Here is a table of points, one per row:
c(0.34, 0.93, -0.91, -0.52, -0.34, -0.93, -0.74, -0.11, 0.23, -0.58, -0.25, 0.07, 0.80, 0.40, 2.47, 1.72,
  0.70, -0.82, -0.83, -0.34, -0.62, -0.25, -0.76, -0.10)
c(-0.92, -2.27, -1.93, -0.50, 0.69, -0.38, -1.37, 0.91, 0.50, -0.47, 0.58, 2.13, -0.02, -0.39, -0.65, -0.11,
  -0.28, -0.37, 0.86, 1.70, -1.03, 1.01, -0.06, -0.14)
c(0.45, -0.19, 4.18, 1.39, -0.97, -0.45, -1.02, -0.42, -0.35, -0.60, -0.17, -0.22, -0.90, -0.23, -1.54, -0.18,
  -0.14, -0.07, 0.32, -0.22, 1.20, 1.73, -0.15, 0.14)
c(-0.45, -0.22, -1.05, -0.92, 1.13, 0.05, 2.88, 0.19, 0.03, -0.06, -0.92, -0.46, -0.78, 0.15, -0.58, -1.19,
  -0.13, -0.58, -0.71, -0.38, -0.43, 0.21, 2.23, 0.96)
c(0.24, 0.60, -1.52, -1.25, -0.83, -0.03, -0.31, -0.23, -0.03, 0.32, 0.82, 1.19, -0.51, 0.22, -0.34, -0.94,
  -0.56, -1.31, 0.86, 1.03, 1.03, 0.15, -1.98, -1.89)
c(1.91, 0.19, -1.40, -1.00, -0.12, -1.25, -0.73, -1.01, -0.25, -0.02, -0.57, -0.24, 2.56, 1.31, 4.24, 0.77,
  -0.10, -1.12, -0.31, -0.05, -0.33, -0.72, -0.16, -0.42)
c(-0.41, 0.19, 1.01, -0.44, -1.04, -0.72, -0.56, -0.78, -0.55, -0.12, -1.00, -0.01, 0.56, 0.39, 3.03, 2.55,
  1.26, -0.16, -1.21, 0.24, -0.46, -0.22, -0.07, -0.15)
c(-0.32, 3.45, 1.36, -4.93, -1.89, 0.43, 0.03, 5.62, 1.92, 3.32, 5.17, -0.90, 2.70, -1.13, -3.08, 0.70,
  0.24, -1.01, -0.16, -1.08, 2.63, 0.50, -1.46, 1.11)
c(-0.91, 1.60, -0.85, -0.29, -0.63, 0.21, -0.64, -1.13, -0.51, -0.60, -0.08, 0.01, -1.21, 0.21, -0.30, -0.81,
  -0.43, -0.31, -0.75, -0.40, -0.35, 0.20, -1.21, -0.04)
c(2.88, 0.19, -1.25, -0.53, -0.48, -0.71, -0.60, -0.66, -0.25, -0.23, -0.54, -0.19, -0.92, -0.34, -1.08, -0.46,
  -0.27, -0.78, -0.73, -0.19, -0.63, 0.16, 5.31, 2.23)
c(-0.28, -0.43, 4.17, 2.13, -0.46, -0.57, -0.38, -0.44, -0.39, -0.21, -0.53, -0.34, -0.81, -0.24, -0.85, -0.02,
  0.46, 1.59, 0.46, 0.06, -0.43, -0.15, -0.55, -0.03)
c(-1.69, 0.06, -1.47, -0.85, 1.78, 0.32, 3.08, 1.60, 1.59, -1.16, -0.88, -0.17, 1.25, 1.77, 3.77, 0.00,
  -0.18, 0.11, -0.06, 0.19, -0.56, 0.54, -0.73, -1.82)
c(-0.40, 0.11, 4.32, 2.28, -0.30, -0.59, -0.35, -0.51, -0.18, -0.30, -0.36, -0.28, -0.62, -0.33, -0.96, -0.34,
  -0.12, 0.33, 0.37, 0.28, 1.66, 1.75, -0.54, -0.01)
c(0.20, -0.43, -1.07, -0.36, 0.78, 0.71, 2.34, 0.15, 0.53, -0.21, -0.45, -0.09, 0.04, -0.43, -1.53, -0.09,
  -0.16, 0.03, -0.51, -0.28, -0.45, -0.70, -1.16, -0.14)
c(-1.57, 0.32, -1.20, -0.26, 0.51, -1.09, 1.39, -0.89, -0.46, 0.29, 0.45, 2.22, -0.20, -0.60, -0.13, -0.42,
  -0.98, 1.43, 1.45, -0.10, -0.11, -0.42, -0.68, -0.75)
c(-1.00, -1.26, -1.47, -0.54, 1.89, 1.93, -0.35, 0.48, 0.63, -0.39, -0.28, -0.60, -0.42, 0.22, -0.20, -0.05,
  -0.08, 2.39, 0.92, 0.37, 0.08, -0.37, -0.52, -0.12)
c(-0.41, -0.48, 1.16, 1.99, -0.09, -0.38, -0.50, -0.52, -0.33, -0.18, -0.52, -0.28, -0.46, -0.23, -0.88, -0.58,
  -0.31, -0.52, -0.78, -0.21, -0.54, -0.19, -0.62, -0.57)
c(0.10, 0.52, -1.09, -0.16, 1.82, 1.46, 1.57, -0.23, -0.06, 0.25, -0.60, -0.58, -0.25, 0.11, -1.01, -0.91,
  -0.16, -0.49, -0.34, 0.06, -0.36, -0.48, 3.97, 2.33)
c(-0.58, -0.18, 3.39, 1.08, -0.61, -0.84, -0.26, -0.62, -0.18, -0.12, -0.49, -0.37, -0.75, -0.28, -0.69, -0.41,
  0.30, 2.94, 1.59, 0.13, -0.38, -0.68, -0.48, -0.03)
c(-0.21, 0.98, -1.08, -0.34, -0.88, -0.65, -0.39, -0.01, -0.32, -1.19, -0.52, -0.53, -0.44, -0.44, -0.89, -0.82,
  -0.51, 1.67, 2.72, 0.66, 2.89, 1.35, -0.36, -1.10)
c(0.78, 0.75, -0.82, -0.55, -0.89, -0.48, -1.57, -0.73, 0.21, -0.10, -0.72, -0.76, 1.27, 1.31, 0.87, -1.13,
  -0.09, -1.08, -0.51, -0.39, -0.77, -0.98, -0.92, -0.29)
c(-0.79, -0.15, -1.00, -0.86, 1.89, 1.08, 1.77, -0.12, -0.78, -0.02, -1.03, -0.80, -0.99, -0.49, -0.93, 0.28,
  -0.56, -1.40, -0.13, -0.35, -0.05, -0.50, -0.47, -0.53)
c(0.23, 1.01, 0.27, -0.60, -0.19, -0.02, -1.01, -0.81, -0.70, 0.26, -0.79, -0.40, -0.15, -0.78, 0.94, 1.72,
  1.48, 0.02, -0.48, 0.34, -0.57, -0.79, -0.79, -0.37)
c(-0.29, -0.42, 3.24, 3.10, -0.21, -0.40, -0.61, -0.58, -0.41, -0.18, -0.56, -0.16, -0.71, -0.27, -0.91, -0.66,
  -0.34, -0.70, -0.72, -0.22, -0.50, 0.32, 4.18, 1.78)
c(-0.08, -1.05, -1.35, 1.32, -0.31, 0.87, -1.24, -0.12, -1.42, 1.14, 3.51, 1.49, -0.75, -1.26, -0.31, -0.18,
  -1.61, 2.46, 2.34, 1.48, 1.71, -0.15, 0.10, 1.29)
c(-0.22, -0.52, -1.01, 1.41, 1.75, 1.53, 0.11, -0.62, -0.41, -0.33, -0.18, -0.48, 0.70, 0.32, 2.03, 0.28,
  0.55, -0.29, -0.49, 0.03, -0.67, -0.35, -0.97, 0.00)
c(-0.19, -0.46, 1.66, 2.35, -0.23, -0.34, -0.46, -0.67, -0.35, -0.18, -0.61, -0.28, -0.85, -0.33, -1.07, -0.41,
  -0.29, -0.43, -0.82, -0.15, -0.50, -0.39, -0.45, -0.17)
c(-0.08, -0.31, -0.57, -0.11, 0.96, 1.86, 0.33, -0.45, 0.98, 1.84, 0.30, -0.93, -0.25, 1.10, -2.35, 0.48,
  -0.03, -0.39, -1.05, 0.03, -0.80, 2.08, 0.07, 0.18)
c(2.90, -0.01, -1.09, -0.64, -0.71, -0.63, -0.49, -0.51, 0.10, -0.25, -0.79, -0.15, 1.59, 0.58, 3.82, 2.64,
  1.47, -0.40, -0.87, -0.32, -0.54, -0.25, -0.29, -0.22)
c(1.17, -1.55, -1.69, -0.26, -1.68, 0.25, 0.60, 3.67, 0.82, 0.57, 1.89, 0.12, 0.99, 0.17, -0.12, -0.36,
  0.84, -2.13, -1.15, -1.55, -0.31, -1.80, -0.29, -1.06)
c(-0.42, -0.97, -0.94, -1.12, -0.32, -0.24, -0.53, -0.47, 0.36, -0.52, 0.11, 1.98, -0.46, -0.51, -0.76, -1.07,
  0.01, 1.42, 0.70, -0.37, 0.17, -0.60, -0.18, -0.08)
There is one direction along which these points spread out most. Take the direction at right angles to it along which they spread out most. Then take the direction at right angles to both along which they spread out most. Go by this last direction. How far along it is each point below, from 0 to 99? The average is 50, and the first point in the table lies past the average. One standard deviation of the points above along it is 16.
c(-0.41, 0.19, 1.01, -0.44, -1.04, -0.72, -0.56, -0.78, -0.55, -0.12, -1.00, -0.01, 0.56, 0.39, 3.03, 2.55,
  1.26, -0.16, -1.21, 0.24, -0.46, -0.22, -0.07, -0.15) -> 72
c(1.91, 0.19, -1.40, -1.00, -0.12, -1.25, -0.73, -1.01, -0.25, -0.02, -0.57, -0.24, 2.56, 1.31, 4.24, 0.77,
  -0.10, -1.12, -0.31, -0.05, -0.33, -0.72, -0.16, -0.42) -> 65
c(-0.08, -1.05, -1.35, 1.32, -0.31, 0.87, -1.24, -0.12, -1.42, 1.14, 3.51, 1.49, -0.75, -1.26, -0.31, -0.18,
  -1.61, 2.46, 2.34, 1.48, 1.71, -0.15, 0.10, 1.29) -> 44
c(-0.22, -0.52, -1.01, 1.41, 1.75, 1.53, 0.11, -0.62, -0.41, -0.33, -0.18, -0.48, 0.70, 0.32, 2.03, 0.28,
  0.55, -0.29, -0.49, 0.03, -0.67, -0.35, -0.97, 0.00) -> 49
c(-0.79, -0.15, -1.00, -0.86, 1.89, 1.08, 1.77, -0.12, -0.78, -0.02, -1.03, -0.80, -0.99, -0.49, -0.93, 0.28,
  -0.56, -1.40, -0.13, -0.35, -0.05, -0.50, -0.47, -0.53) -> 33
c(-0.19, -0.46, 1.66, 2.35, -0.23, -0.34, -0.46, -0.67, -0.35, -0.18, -0.61, -0.28, -0.85, -0.33, -1.07, -0.41,
  -0.29, -0.43, -0.82, -0.15, -0.50, -0.39, -0.45, -0.17) -> 55
c(-0.08, -0.31, -0.57, -0.11, 0.96, 1.86, 0.33, -0.45, 0.98, 1.84, 0.30, -0.93, -0.25, 1.10, -2.35, 0.48,
  -0.03, -0.39, -1.05, 0.03, -0.80, 2.08, 0.07, 0.18) -> 35
c(-0.40, 0.11, 4.32, 2.28, -0.30, -0.59, -0.35, -0.51, -0.18, -0.30, -0.36, -0.28, -0.62, -0.33, -0.96, -0.34,
  -0.12, 0.33, 0.37, 0.28, 1.66, 1.75, -0.54, -0.01) -> 70
c(-0.28, -0.43, 4.17, 2.13, -0.46, -0.57, -0.38, -0.44, -0.39, -0.21, -0.53, -0.34, -0.81, -0.24, -0.85, -0.02,
  0.46, 1.59, 0.46, 0.06, -0.43, -0.15, -0.55, -0.03) -> 69
c(2.90, -0.01, -1.09, -0.64, -0.71, -0.63, -0.49, -0.51, 0.10, -0.25, -0.79, -0.15, 1.59, 0.58, 3.82, 2.64,
  1.47, -0.40, -0.87, -0.32, -0.54, -0.25, -0.29, -0.22) -> 69
